(in the rows, 128 means zero)
Rows swapped in pairs by one turn or mirror: which row each one swaps with:
The rows were stretched afterwards, more along some directions than others.
rike: [165 149 119 166 161  89 124 123 117 167  94 152 126 165 118 119 134]
nobi: [156 148 106 153 158  91 110 128 114 156  94 145 133 158 108 134 147]
sasom: [158 143 101 127 130  86 111 132 117 132 126 118 136 167 101 137 115]
muvi: [160 134 115 128 134 104 123 132 129 153 152 138 108 141 121 145 130]
Seko: [110 128 112 114 102 128 128 109 136  71 140 101 143 134 137 111 113]
zamev: [158 140 133 157 173 112 139 128 134 156  89 183 124 174 100 122 148]
gesi: [144 131 110 137 130 142 149 125 138 122 125 137 132 172 125 104 107]
muk: [114 143 111 135 137 130 140 114 139 107 111 126 147 141 115 102 124]
migi: [110 129 122 134 126 135 157 106 128 101 124 120 115 130 138 106 125]
vov: [128 148 129 152 151 114 124 139 126 137  82 136 135 150 129 117 146]
Vubut: [121 136 141 159 133 127 123 126 140 132 126 124 120 124 132 116 119]
giki: [150 132  77 134 127 133 142 134 100 150 144 121 136 150 124 134 133]
malon: [145 146 115 128 136  96 116 112 149 115 112 133 132 172 154 108 135]
bog: [127 126 125 125 119 121 111 102 146 128 169 125  97 134 138 131 122]
tirur: [141 144 102 117 129 118 128 118 117 106 120 127 139 149 128 143 132]
duv: [169 136  85 149 133 128 124 133 127 148  94 133 146 173 131 118 109]
Zapo: [138 138 122 138 120 132 151 143 117 151 181 128  83 133 112 126 126]
Dopim: [139 159 118 157 137 128 126 156 138 168 150 147  86 148 116 135 132]
kapuv: [139 147 113 139 112 127 133 118 163 104 148 122 101 145 153 116 101]
mab: [155 124 114 155 138 125 146 133 127 148 142 134 105 120 102 135 106]
Putu: [161 114 130 159 148 105 136 108 115 147 126 125 100 142 114 121 106]
Zigi: [118 157 111 133 122 129 127 111 148 100 134 120 130 138 134 133 116]
Sege: [147 143 106 155 115 113 126 135 118 165 180 129  98 140 129 138 101]
vaz: [161 124 138 168 133 137 138 122 150 143 134 151  85 134 113 115 107]
sunu: [133 162 121 140 146 111 129 113 155 124 113 143 121 150 103 123 142]
rar: [125 125 113 134 142 124 131 127 132 159 120 143 129 158 159 124 127]
Moku: [137 130 116 140 116 124 143 131 121 125 146 124 128 121 145 127 115]
kel: [141 120 136 133 145 131 130 114 144 130 116 146 104 158 127 112 119]
fidav: [167 149  72 141 149  91 118 123 109 174 101 138 141 182 124 127 154]
rapul: [175 160 103 160 136 111 131 148 133 156 136 149 105 168  95 127 105]
lakel: [134 125 125 143 152 115 142  88 131 136 101 131 121 148 134 119 135]
fafe: [139 136 135 175 152 139 160 122 136 140 107 166 108 135 117 123 123]
tur: [147 136 120 149 140 103 140 118 125 126 109 141 128 152 109 102 148]
girap: [130 147 138 156 152 125 129 116 150 138  96 160 140 155 137 100 135]
Sopub: [153 118 116 144 130 144 158 116 125 126 112 126 129 151 124 123  94]
tuteg: [134 157 114 137 131 106 117 142 138 140 156 126 110 149  96 130 139]
sab: [157 131 106 141 150 108 147 113 108 174 129 148 122 172 124 127 140]
vogad: [148 134 117 141 134 136 124 123 124 151 146 153 113 147 154 139 121]
vadak: [134 114 152 145 139 134 144 119 120 128 108 120 112 121 131 117 119]
kozol: [161 151 100 162 135 124 120 153 126 158 138 151 114 157 109 130 114]
zap: [161 110 106 138 150 130 125 117 109 153  94 129 146 153 134 132 128]
safo: [116 138  94 115 128 116 140 126 131 116 116 115 138 150 131 133 128]
kidu: [131 137 128 138 165 110 117 103 144 148  99 148 132 153 116 112 142]
Fige: [165 128 107 150 124 121 146 140 117 134 164 126 101 158  98 115  91]
pidet: [158 123 114 147 159  98 134 132 108 163 112 150 141 152 110 118 140]
godit: [136 152 118 130 149 109 105 114 142 139 118 150 143 176 140 123 141]

lakel swaps with gesi
duv swaps with fidav
malon swaps with kapuv
muk swaps with kidu

